Where one turn sends some rows of the set: a few examples, then the rows asked:
Q_765: [ -2  -5   0  23  -2 -17  -5  13  -1   7 -19   2 -14 -10   2   4  -8  -7
   5  -1  -3   7   1]
Q_749: [ -5 -14  -4  10   0 -19  -9   4 -13  -6  -5  -9  -5 -12   8  -6  -7  12
   0  -7 -11   2  -6]
Q_391: [ 12   0   6  -7   1 -24   1  -3 -11   3   9   0 -12 -10  22   7   4 -10
   6  -3   1  -2 -10]
Q_285: [  1   6  -7   6  -1 -16 -10  -1  -6   0  -2  10  -9  -5  13  17  14  -1
   7   3  16 -10 -12]
Q_621: [ -5   5  14   5  -8  -8   2  18  10  -3 -17  -6  -4   2  15   6  -8 -13
   9   4  -3  13   6]
Q_655: [ -9 -14   0   2  11   1   0  -1  -5 -22  -4 -12   5   4  12   9   2  16
 -10   9   1  -8   0]
Q_472: [  9 -11   5  -1   4  -6   2  -7   1 -24  -9  -2   0  17  13   1  18  -7
  -1   7   2  14 -15]
Q_721: [  6 -15  13  13   5 -19   7   0  -3 -10   0  -2 -17 -15  13   0   7 -15
  -4   1 -15  -6 -16]
Q_539: [  7   1  10  11   6  -2  24   2  -7 -15  -7  -6 -10   4   6  15   0  -5
  -4  18  -2   2  17]
Q_426: [-9  4 19  7 10  6  8  0 14 -6  1 -2 -9  6  9 -5 -2 -3  5 17 10 -9  4]
Q_937: [  8   1  11   8  -6  -7  -1  10   3 -13  -9  -7  -2  11  24   3  15   0
   1  10   8  18 -24]
Q_668: [ 23 -14   1   5   5  -2  -1   8   4 -10  -9   6  -5   0  18   1  18   5
 -12  12   9  18 -11]
Q_787: [-11  -4  15  -3  -7   3  -1   1  12  -9   2   2  -3   1  15 -14  -6  15
   6   1  -2  -8  -3]
Q_240: [  2  -7  -7   0 -14  -9  -6  16  -2  -2  -9   3   4  -7  15  -6  -7  18
  -9   6  -1   8   3]
Q_708: [  0  11   0  19  11 -11   5  -2 -10   0 -11 -11 -16   2   3  20  -4  -9
   8   8   3  -2   3]
Q_774: [  2   0  15   6  -8  -1   9   7  12  -2  -2  15 -11  -3   5 -16  -5   2
   5  10   3   1  13]
Q_727: [ 22 -10  12   5  -7  -5  15   2   0 -14 -11  10 -10  10  20  13  13   2
  -1   3   5  16  -9]
Q_905: [ -1  -5  -2  27  -1 -14  -1   0  -3 -11  -9  10 -14 -10   1   6  17  -4
  -6  10  -1 -12 -16]
Q_649: [  4   1  11   2   1   7  13  -3   2  -5   8   4 -10   0  14  -6  -5  21
  -6  16   6 -12   4]
Q_186: [  5  -6  -3   6  16 -10   4  -8 -19  -8   1 -13 -11  -8  11  17  -3  14
   0  -2  -3  -7   3]

Q_426 moves to Q_774
Q_708 moves to Q_765
Now find these:
Q_285 moves to Q_905
Q_621 moves to Q_240
Q_727 moves to Q_937

